Every row has a hidden score from 0 to 20. What is each row's score? 10 is about the middle. The score is a weighted sum of the row's numbers plus the product of two more (or one squared), each taken from its middle value.
(21 -12 -49 13 -5 -5 9 39 -22 -18 -28 -30 -15 45 26 21) ~ 11
(-23 6 -12 25 24 -4 47 -20 -15 -20 -6 41 -27 60 50 27) ~ 4
(32 20 -26 -24 -25 -45 -38 63 -21 14 -54 -39 32 -57 -38 -9) ~ 15
(24 -39 -11 -1 -30 34 23 13 -5 -6 -4 -55 -19 19 19 5) ~ 6
(-4 -26 -2 15 34 37 7 20 0 28 -5 -101 8 42 51 7) ~ 13
(-23 44 -7 18 24 -24 53 -28 -35 -32 17 36 -34 26 1 -2) ~ 3
(8 -10 -23 11 10 4 -7 12 -10 6 -26 -32 -6 17 5 5) ~ 10
(-10 -23 3 24 3 9 25 -19 6 -29 2 53 -23 39 20 19) ~ 9
(89 66 -7 -28 -107 5 19 -11 -32 -42 38 -18 -48 -36 -79 -37) ~ 18
(-39 2 38 20 10 18 14 -46 37 20 62 12 -26 31 10 -12) ~ 4
(18 39 -14 -7 19 41 -18 -38 -14 35 41 -12 -17 19 33 -6) ~ 5
(-37 -29 1 25 85 -14 -12 3 16 40 -21 -7 -2 22 33 18) ~ 10
(-47 -14 41 21 6 14 23 -31 28 -7 26 40 -4 3 -6 -1) ~ 8
(-18 -26 14 9 0 45 41 -25 13 11 20 -32 -15 33 43 4) ~ 7
(38 19 -58 2 19 -28 14 26 -62 -23 -29 -24 -36 28 11 37) ~ 10
(11 -2 1 3 -17 16 32 -16 11 -14 26 -8 -40 15 3 -14) ~ 7
(43 49 -32 10 -44 20 36 -45 -37 -31 33 -15 -68 31 24 6) ~ 7
(6 22 -12 14 -25 -44 16 40 -20 -37 -9 4 -2 -10 -41 -7) ~ 14
(14 -12 -14 -6 2 -40 5 34 -18 -19 -39 -5 1 -35 -30 6) ~ 7
(25 64 -1 4 -38 8 36 -55 -27 -18 59 -3 -29 8 -52 -25) ~ 7
(-6 -44 0 11 7 5 -2 25 18 1 -18 -19 -2 13 -8 -6) ~ 15
(-14 13 -5 14 16 -37 24 4 -28 -33 -21 26 -10 10 -3 22) ~ 12
(49 3 -38 -19 -35 -20 9 18 -62 -43 -44 -26 -17 -10 -2 20) ~ 10
(-38 -22 -19 11 47 -7 -14 40 16 55 -33 -35 21 37 57 18) ~ 9
(-11 -22 -18 -10 4 -40 -30 85 -4 20 -64 -24 49 -38 1 3) ~ 6
(-7 -30 2 -6 -1 -42 -51 68 10 35 -65 -40 50 -53 -8 -15) ~ 15
(40 5 -45 -17 -30 40 37 -11 -44 -21 2 -28 -55 29 19 4) ~ 4
(32 1 -5 -12 -46 24 36 -15 -19 -40 18 -15 -23 -11 -39 -7) ~ 4
(41 54 -25 -5 -1 32 2 -54 -46 0 59 6 -11 17 -27 -6) ~ 8
(-70 -47 20 -9 48 15 -10 9 30 43 -24 20 21 8 36 21) ~ 9
(-34 -31 17 3 57 -32 -21 46 9 55 -48 -17 34 -38 14 5) ~ 7
(4 0 -21 -11 21 -55 -31 47 -20 -1 -59 12 54 -45 -10 4) ~ 8
(27 1 -11 -17 17 39 -31 -33 -12 42 25 -58 -27 16 16 -28) ~ 14
(5 -22 -25 0 -1 0 14 11 -14 -21 -25 -13 -21 33 37 3) ~ 12
(-3 1 2 22 7 18 39 -25 -20 -22 14 5 -40 10 -13 3) ~ 6
(47 53 18 -9 -71 -5 5 -39 -11 -23 63 -1 0 -76 -125 -63) ~ 7
(56 12 -40 -24 -16 -32 -17 52 -37 3 -40 -41 6 -13 19 2) ~ 14
(-30 -3 -19 34 34 -13 -2 15 0 14 -11 -1 -8 37 32 17) ~ 8
(16 34 -2 4 -33 15 25 -22 -4 -15 46 3 -24 4 -19 -16) ~ 6
(-26 -13 -22 18 54 16 -9 26 23 35 -13 -16 -3 73 79 31) ~ 10
(-17 39 -5 2 4 -21 -58 26 15 14 -12 34 58 -41 -23 -7) ~ 9
(52 46 -74 -6 -37 -11 14 27 -73 -21 -25 -63 -36 25 6 11) ~ 13
(8 -39 16 -9 -34 2 -9 29 22 -4 -18 -13 29 -23 -2 -4) ~ 9
(12 -22 -32 -14 20 12 0 -13 -17 -10 -22 35 -15 45 58 41) ~ 10
(8 -27 8 -17 -8 40 12 -5 14 7 22 -24 -38 25 36 -11) ~ 12
(-36 16 -9 5 44 16 -5 13 8 21 -11 -9 5 13 9 6) ~ 7
(74 12 -43 -9 -45 11 20 -3 -51 -34 10 -46 -50 24 11 8) ~ 11
(-4 -31 -5 -20 -13 -55 -27 65 7 7 -63 -18 59 -51 -22 -17) ~ 11
(-51 -43 59 13 -9 23 6 -25 53 33 39 24 40 -13 10 -17) ~ 8
(40 -23 -33 -23 -23 -8 14 -4 -23 -16 -29 -4 -8 19 39 24) ~ 10
(-25 15 29 -3 -4 -16 -23 -5 39 5 39 61 64 -9 -7 -14) ~ 11
(-60 -43 44 18 87 -27 -18 10 32 57 -45 -3 48 -13 34 3) ~ 11
(-8 27 -1 -8 7 38 -8 -29 8 25 45 13 -36 42 36 7) ~ 6
(-66 -30 41 40 76 -4 -19 4 33 65 -8 -23 30 0 24 1) ~ 10
(-12 -1 -5 1 15 51 28 -58 0 4 36 30 -47 55 67 33) ~ 4
(-26 -16 -31 8 27 2 -13 40 10 8 -14 0 -4 60 53 27) ~ 13
(-20 -26 -20 20 40 -17 9 19 -11 -20 -27 33 -8 26 11 35) ~ 10
(-49 2 7 34 38 -21 -13 4 13 43 10 -18 28 -9 9 -9) ~ 6
(-22 -7 -4 15 44 -8 -14 15 10 39 -8 -1 18 1 6 9) ~ 7
(10 -20 -27 7 24 17 46 -30 -38 -31 -9 13 -42 40 33 38) ~ 6
(-10 -20 59 -18 -37 2 -34 -13 55 29 24 8 22 -73 -47 -60) ~ 10
(-23 -9 49 -3 15 8 -25 -30 54 27 37 25 10 -24 -40 -30) ~ 11
(1 77 -37 8 5 -40 -15 18 -47 -27 -8 40 32 -22 -56 14) ~ 8
(-13 2 4 12 -13 -27 20 4 13 -28 -10 31 5 15 7 4) ~ 10
(36 28 -68 17 2 -11 24 31 -61 -26 -20 -47 -41 45 16 33) ~ 8
(-26 -35 29 4 11 18 11 -14 26 9 1 16 0 32 65 12) ~ 11
(-69 -42 81 16 -4 31 -36 -26 74 52 27 -4 65 -46 -12 -36) ~ 12
(40 13 -36 17 -7 11 30 8 -41 -28 5 -38 -43 39 -1 24) ~ 8
(37 12 -38 0 -13 -1 22 -11 -47 -45 8 -7 -64 40 -2 7) ~ 13
(-9 -9 -35 19 19 -16 5 38 -18 -19 -44 -8 -2 18 8 14) ~ 8
(-24 6 14 18 -14 3 27 -17 14 -27 30 55 -4 12 -9 1) ~ 6
(-25 -21 13 16 12 12 22 -13 19 -20 24 27 -21 30 2 3) ~ 12
(-37 -43 76 10 -16 22 -19 -22 72 44 18 -23 29 -55 -15 -45) ~ 10
(-20 -2 -18 -3 8 -14 -39 59 11 29 -50 -51 18 10 8 -19) ~ 15
(43 23 -16 -31 -52 -35 19 -11 -48 -51 -23 24 -1 -42 0 -4) ~ 14
(67 17 -38 -25 -54 8 20 1 -44 -42 1 -27 -60 -2 -36 14) ~ 9
(-9 -35 21 -9 6 -22 -33 47 25 9 -58 -26 36 -21 -6 -2) ~ 18
(28 -7 -36 -15 -7 -5 2 9 -33 -20 -32 -17 -20 11 18 20) ~ 10
(-31 -30 18 -4 4 14 -17 2 21 -8 -11 36 16 -14 1 10) ~ 10
(-26 -21 14 13 11 -15 1 8 27 -4 0 23 12 -8 -6 -2) ~ 9
(0 -48 24 -24 -1 14 -1 -22 11 0 -11 10 -2 21 76 11) ~ 16
(-9 40 20 13 23 -46 -15 0 -3 10 -7 43 31 -27 -28 -24) ~ 9
(7 -6 -6 -1 4 -26 -31 36 -1 -4 -25 -1 22 -11 -14 8) ~ 15
(6 -2 -26 12 25 13 -19 -9 -14 46 3 -57 -19 30 42 3) ~ 9
(-17 28 -7 18 13 -20 31 -2 -17 -41 -11 67 20 16 34 24) ~ 5
(-11 -13 -34 19 32 -17 6 23 -14 -18 -34 8 2 36 27 41) ~ 9
(24 72 -11 -27 -49 35 -5 -50 -20 10 75 -17 -15 -29 -33 -22) ~ 4
(-32 -50 21 28 59 8 -19 12 25 31 -25 -13 14 19 39 21) ~ 14
(-15 -59 20 -8 15 53 -8 -16 29 24 -7 -54 1 25 72 7) ~ 16
(11 3 9 1 4 -33 -24 32 1 11 -11 -15 7 -32 -38 -26) ~ 14
(50 -3 -31 7 -31 -20 -13 24 -36 -15 -34 -46 -10 -12 -21 -10) ~ 14
(-13 32 15 0 7 -39 7 8 -2 -7 0 22 10 -24 -52 -21) ~ 11
(52 16 -50 -3 -6 -41 -9 47 -56 -28 -45 -21 9 -20 4 19) ~ 7
(-34 -8 63 -5 1 6 -25 -21 59 31 32 32 27 -27 -24 -33) ~ 10
(41 34 -29 3 -9 10 24 -1 -22 -10 15 -53 -34 5 -29 1) ~ 5
(-17 26 14 19 -2 11 46 -43 -4 -33 38 12 -55 30 -8 5) ~ 7
(-15 -8 -2 -2 11 62 -1 -64 11 32 40 -4 -34 56 88 28) ~ 6
(-10 -1 -23 25 8 13 41 -35 -10 -53 26 22 -49 63 2 21) ~ 12
(69 34 -49 -28 -83 19 15 -14 -53 -32 0 -71 -57 2 -9 3) ~ 14
(24 -6 -14 8 -16 41 35 -39 -24 -37 17 5 -65 41 0 9) ~ 10
(-23 -19 0 21 16 6 -23 20 21 5 -7 -6 -1 20 18 8) ~ 13
(23 3 -13 -1 5 3 16 10 -12 -48 -15 31 -26 31 -20 19) ~ 14
(-13 -24 -16 4 26 -24 -12 32 -10 -11 -48 5 9 -4 0 7) ~ 11
(6 13 -31 27 -8 -57 29 16 -29 -28 -6 0 -9 24 5 12) ~ 13
(-11 19 -8 17 24 18 -4 -11 7 -14 17 37 -8 25 -23 6) ~ 10
(26 41 -53 -7 -7 -31 -1 48 -47 -20 -38 -35 1 -16 -16 17) ~ 6
(17 -6 -21 0 -31 -35 -2 41 -5 -16 -37 -12 27 -33 -38 0) ~ 6
(-19 -4 13 20 39 -14 -28 17 9 31 -22 10 13 -6 5 -3) ~ 10
(-18 14 50 -4 -43 19 -1 -30 32 21 59 7 31 -64 -79 -53) ~ 5
(-1 23 3 17 -19 -6 39 -22 -10 -29 40 -6 -52 29 -16 6) ~ 11
(-12 59 -31 37 37 -16 -6 -14 -19 -6 25 54 32 20 -21 15) ~ 3
(12 -31 -6 -2 -2 27 -13 12 12 -19 -4 -8 -6 28 11 18) ~ 17
(-31 -28 11 14 18 -10 -4 18 23 -10 -24 24 7 19 14 16) ~ 13
(-17 -10 59 -23 -26 3 -20 -9 51 10 26 19 50 -70 -60 -39) ~ 10
(-12 -19 -3 7 43 28 7 -35 14 5 23 -4 -48 69 46 14) ~ 13
(10 3 -45 18 4 -10 8 28 -27 -31 -22 -14 -30 43 17 26) ~ 12
(50 0 -14 -21 -48 17 43 -29 -27 -25 28 -31 -48 14 -15 -6) ~ 9
(77 8 -38 -47 -46 -11 1 5 -58 -22 -38 -14 -18 -58 25 25) ~ 3
(32 -12 -7 -8 -27 -41 -51 49 -8 -9 -43 -22 18 -47 -49 -15) ~ 19
(-29 -1 33 -2 -17 -9 -37 3 44 14 14 54 71 -35 -50 -6) ~ 11
(0 -64 48 -13 -30 19 -43 9 52 30 -11 -36 26 -66 -31 -39) ~ 13
(-57 -14 79 -9 9 21 -21 -18 69 28 40 27 62 -45 -21 -24) ~ 12
(16 -21 -15 18 15 31 20 28 -12 18 -17 -96 -13 43 52 12) ~ 8
(35 3 -16 -19 -52 5 -1 -11 -23 -34 -9 -22 -29 -5 -38 -4) ~ 15
(11 42 52 -26 -35 3 -31 -39 27 4 59 43 28 -64 -73 -47) ~ 11
(12 13 -3 8 -7 1 37 -51 -4 -52 35 32 -57 40 -17 2) ~ 8
(-21 -27 69 0 7 0 -52 -15 64 47 12 18 52 -57 -43 -60) ~ 12
(22 94 -47 7 27 -21 -16 -1 -45 25 33 29 7 -2 -38 -4) ~ 2
(-20 -16 80 -16 -19 26 -34 -24 59 29 39 -16 61 -82 -65 -42) ~ 10
(4 -3 -26 18 7 0 12 5 -8 -31 -9 5 -48 23 -12 20) ~ 9
(8 9 9 6 -8 -45 30 9 -14 -38 -23 37 11 -11 -4 7) ~ 13
(-29 23 -7 10 28 -41 -33 37 -7 25 -20 -3 12 -27 -19 6) ~ 13
(32 18 -52 -4 8 -19 -11 31 -44 -20 -17 -21 -5 10 -4 17) ~ 9
(-25 -10 29 -3 43 -47 -30 30 25 58 -23 -37 37 -55 -22 -21) ~ 12
(36 -4 -29 -14 -34 3 29 -11 -45 -31 -12 7 -28 -1 40 22) ~ 5
(23 56 20 -6 -62 13 18 -36 -7 -19 59 16 -11 -31 -89 -37) ~ 9
(-20 16 18 -13 2 -22 -7 5 17 -19 -11 30 21 -31 -43 -11) ~ 11
(-40 -25 6 20 78 -25 -18 15 11 48 -37 -10 23 -2 27 8) ~ 8
(-26 -13 -3 28 63 5 1 8 25 39 2 -6 -7 43 44 21) ~ 7
(22 -8 -33 -22 -14 6 14 8 -21 -16 -26 0 -31 6 33 22) ~ 6
(-5 -12 -25 1 36 -11 -4 23 -10 0 -36 22 20 32 35 24) ~ 10
(-15 -35 5 -24 1 42 -1 -24 17 12 6 15 -9 10 74 37) ~ 5
(-21 -29 36 2 18 -41 -53 30 48 43 -16 -5 60 -38 -9 -33) ~ 15
(-2 18 16 -15 -20 57 -1 -63 18 12 56 20 -19 1 34 3) ~ 4
